One turning vector, and how many steps it has turned
The counts run from 0 to 250.
[139  85 157 144 131 133 171 131 126 114 158 110 151 182 139 126 108 101
 183 137 144 169  94 114  94 119 104 104 161 122 145 161 113  99 184  95
 100 140 101]	99
[173 109 128 129 122 149 118 170 134 181 121 103 175 126 158  64 105 127
 144 119 114 118  86 145  96 147 120 147 147 126 146 142 153 133 169  94
 138 156 135]	63
[117  93 120 105  72 140 153 176 169 134 137 144 184 110 127 128 110 160
 156 125 131 180  79 131 103 130 121 127 135 116 158 115 146 124 154  86
 162 145 133]	25
[125 118 152 132 106 133 162 176 150 122 147  65 125 107 107 111 103 116
 140  95 137 120 104 102 109 132 120 112 213 119 125 128 127 143 176  79
 151 119 113]	90
[196 115 160 125 154 158 140 137 134 112 111 133 146 150 126 103 123  91
 125 162 121 166 113  85 126 152 152 131 173  90 119 167 102 116 158  83
 127 153 135]	138
[148 117 155  93 117 112 169 155 119 120 154 112 151 152 100  99 116  80
 146 128 123 175 119 139 116 150 123 116 144 129  58 170 149 127 182 121
 139 151 128]	84
[169 130 159 120 164 164 135 134 131 158  78  88 138 143 142 104 127 105
 161 110 160 107  72 135 137 146  97 111 175 104 100 138 121 127 139  68
 123 141 128]	135
[131  72 133 111 119 142 151 166 136 111 117 138 163 117 126  54  98 106
 141 127 141 146 123 107 101 132 156 147 137 107 156 167 148 122 187  79
 154 151 158]	106
[136 152 202  75  92 156 172 143 152 108 142 117 158 153 151 135 115 122
 127 152 165 106 110 113 121 123 119 132 129  93 145 112 117 119 114  59
 131 134 146]	196
[136  70 184  84  85 124 159 178 132 126 101  95 145 131 168 105 118  92
 173 142 129 140 121  97 117 105 169 124 128 113 156 108 110 114  99 110
 137 149 119]	186
[167  86 160 124 140 116 157 168 109 125 124  97 121 117 132 143 123 108
 156 148 126 112 103  84  94 148 161 164 168 105 188 127 113 112 163  80
 120 158 118]	182
[153  85 153 110 123 145 170 156 142 128 148 106 158 117 137  74 108 109
 161 138 106 162 150 125 103 149 142 125 154 109 109 192 139 107 186 105
 125 152 135]	95
[177 158 148  82 116 126 190 137 138 130 110 134 174 168 156 116 109  94
 129 172 152 105 110 157  94 171 111 114 140 138 111 129 166 134 119 106
 143 137 119]	157
[150 123 143  80  87 133 140 170 147 146  96 115 137 179 130  94 104 128
 143 120 137 144  64 119 134  76 116  71 137 131 115 109 145  98 132 107
 158 117 153]	70
[179 129 166 102 128 138 137 163 159 167 112 111 134 160  77 129 137  80
 161  94 124 106  55 155 150 127 132 109 128  91 125 111 110 126 147 110
 141 133 112]	43
[164 105 173  54 108 142 131 157 142 149  99 130 169 120 140 136 141 112
 202 161 130 132  86 169 123 149 120 133 118 121 142 117 143 137 135 111
 153 146 143]	201
[170 121 119  98  93 167 163 178 174 145 119 148 182 144 128 114 125 117
 129 132 101 168 104 135 111 127 140 112 135 125 155 110 173  97 115 102
 149 158 131]	233
[161 110 160 114 152 141 148 158 131 148  63 117 140 178 141 102 128  79
 142 140 144  87  73 123 123 111 121 119 147 138 150 105 130 111 119  88
 152 152 135]	147
[148 103 148  83 107 134 152 143 143 133 122 143 191 134 144 147 134  81
 199 163 115 133  76 152 120 152 125 130 106 111 174 129 135 135 163 130
 144 106 114]	202
[172 129 154  91 121 145 165 154 154 129 159 159 196 173 139 121 133 130
 131 156 109 166  86 160 118 109 118 103 115 126 137 119 151  92 118  93
 138 156 139]	234
[182 116 176  82 106  99 140 137 115 112 175 129 179 161 133 141 104 132
 167 157  98 164  73 132 112 104 122 108 118 107 107 140 125 109 138 120
 146 119 143]	246
[158 121 176 117 123 146 162 157 130 129 125 119 146 166 111 132 118  77
 135 122 125 166  86  87 141 135 147 122 131  81  99 119  81 106  94 109
 102 165 112]	219
[163 124 156  81 101 112 128 178  91 148 107 100 170 140 184 114 106  99
 152 141 154 132 112  99 100 158 151 143 164 170 123 117 174 149 142 107
 141 147 122]	155
[164 128 140 116 147 141 174 141 121 147  71 121 152 185 142 104 112  94
 128 146 171 106  75 143 118 140 110 112 139 128 105 133 145 115 114  71
 145 170 125]	146
[176 129 182 102  98 144 141 186 144 142 115 127 167 173 130 115 117 101
 120 159  93 162 111  93 139 137 147 154 140 132 111 128 117 102 123 103
 119 197 118]	231
[159 102 123  97 170 144 196 165 131 145 124 100 154 113 141 101 141  83
 170 114 137 107  74 133 100 139 119 120 132  85 173 134 172 113 139  91
 127 139 125]	179
[177 142 156  95  99 162 128 176 163 158 113 131 145 148 121 113 129 104
 159 128 133  80  67 123 137 122 127 127 113  81 171 105 122 128 184 114
 141 121 146]	32
[160 108 148 105 137 149 179 113 143 118 142 123 178 131 117 133 139 105
 164 127 158 185  93 155 120 126 113  93 159 104 108 140 121 123 120  71
 171 109 128]	130
[171 130 140  87 151 145 158 143 135 136 144 132 182 105 117 108 120 127
 137 132 125 139  78 142 116 162 127 142 118  44 100 150 141 144 119  80
 162 152 145]	211
[176  74 151  96 139 142 150 158 137 149 108  93 134 136 133 104 156 145
 210 128 131 142  95 168 108 119 109  99 152 134 130 149 141 101 166 109
 140 143 138]	97
[171 141 181  96 111 125 120 164 149 115 142 133 156 163 130 110  75 108
 105 168  77 126  85  84 131 153 125 150 147  94 107 149 127 121 166 106
 131 152 136]	242
[151 122 144  98  95 151 211 163 175 143 144 106 140 135 104 100 122  78
 146 127 112 120 101 151 106 128 129 118 133  79 142 125 124 112 101 116
 135 153  93]	10
[142 107 194 111 145 130 169 139 125 100 156 141 165 176 124 155 134  86
 146 149 158 119  83 128 117 141 116 154 114 129 166 128 132 120 160  78
 109 181 121]	192
[169 117 160 124 110 156 133 176 157 142 125  97 157 149 124 124 118 147
 126  88 132 162  80 125 142  94 119  91 185 117 102 118 131  95 147  48
 146 160 143]	58
[162 124 162 132 124 131 150 146 142 121 177 142 160 149  88 141 106  77
 120 103 120 158  91 104 148 141 160 136 162  72 137 138 103 128 163  97
 128 124 111]	45
[166  93 136 120 119 120 162 155 136 111 124  90 145 105 119 144 112  81
 160 169  85 130  79  91  93 162 134 129 195 123 148 134 125 144 161 114
 145 127 110]	171
[167 115 164 106 105 122 140 163 136 112 107 111 144 151 118 130 124  43
 155 183 112 109  80 117 120 132 138 127 151 171 148 104 130 140 149 127
 169 137 100]	159
[174 123 155 105 102 141 154 155 146 164 164  92 176 109 136  99 117 125
 154  70 135 151 110 138 120 115 165  99 164  85 130 122 123 125 122  87
 148  91 119]	48
[174 119 159 122 112 155 133 177 154 151 132  96 168 142 147  88 120 124
 143  74 130 143  76 117 142  83 121  87 148 113 133 108 140  94 130  76
 140 122 139]	59
[185 145 182 105 109 176 167 140 147 115 133 127 153 156 117 110 134  46
 155 163 128 145 124 105 130 148 141 120 147  92 116 150 103 143 150 128
 135 104 123]	126
[150  79 172 106 109 148 138 172 149 130 130  89 151 112 144  64 125  72
 167 127  93 145 138 106 132 120 155 128 160 117 119 168 125 120 171 116
 135 125 122]	94
